128 stands for zero in the data rows.
Here are some numbered points:
[151 143  48 161 136 147 219 186 176 138 140 136 104 140 196 121 139 128] 0
[131 128  75 116 148  79 151 117 152 179 143 141 153 139 144 115 161 135] 1
[155 117 116 120 146 147 136 166 131  95 116 163  88 109 171 126 106 150] 2
[ 85  87  98  79  46  92 106  89 141 179 119  72 157 118  85  93  62  73] 3
[189 138 105  91 137 121 112 146 112 112 136 153 101 140 126  83 128 166] 4
[151 131  76 123 141  83 141 149 126 122 145 159 117  95 112  71 164 163] 5
[ 90 131  84 139 131  69 103 100 108  86 133 101 157 152 102 175 128 132] 6
[103 125  80 171 186 179 255 214 148 121 131 182 139 152 207 154 156  97] 7
[139 144 124 131 141 109 198 128 130 145 130 139 136  85 164 121 127 111] 8
[173 160  97 134 134 133 175 158 116 164 190 156 104 104 132  95 117 137] 9
[195 146  98  90  78 126 115 174 126 128 119 149 101  68 134 139 101 135] 10
[ 67  59  81  95  84 191 203 156 118 102  81 202 108 121  85  92 122 141] 11
[154 167 102  90 167 138 138 152  94 118 115 142 142 166 213 138  97  93] 12
[ 67 172 219 207 149 165  68 110 116 112 149 111 131 180 135 137 120  89] 13
[127 127 146 142 131 161 157  99 118 114 137  75 100 110 105 182 160 116] 14
[ 54 163 214 163 121 106  83  90 140 119 142 113 140 182 125  84  93  90] 15
[157 104 129 124  72 107 117 159  68 112 117 154 115 131 144 120 101 117] 16
New points follow, each followed by the numbers of its two nearest points above by angle, seen from the average point of the numbered points, smallest number first.
[228 198  97  91 172 151 162 170 120 110 103 143 107  79 135 159 152 145] 2 10
[158 145 120  87 127 168 111 167 115 127 121 138 113  96 135 145 115 113] 2 10
[125 117 106 151 106 159 156 100 111 123 146 161 119 172 104 114  98  97] 11 15
[ 96 104 155 174 148 103  85 106 149 169 158  71 114  98 120 194 178 154] 6 14
[160 118  91 100 108 129 214 166 136 142 135 109 136 102 154 157 174 167] 0 8
[143 159 113 104 114 158 180 215 131 138 145 173 152 127 155 151 121 111] 0 7
[ 90 154 181 135 101 154 118  73 144 126 130 117 103 119  97 105 154 132] 13 15
[187 163  74  70 136 155 159 161 104  98 133 160 109 103 158 127 121 127] 2 10
[190 126 133  95  80 120  99 136 119 189 147 148 135 112 131 156 144 161] 4 10
[180 158 143  91 112 148 162 193 130 124  77 128 161  99 164 186 183 167] 2 10
[ 96  84  29 118  85  85 134  73 114  83  33  72 185 137 102 188 102 129] 3 6
[ 71  64 165  94  63 125  90  40 158 145 128  80  98 112 106 108 103 120] 3 15
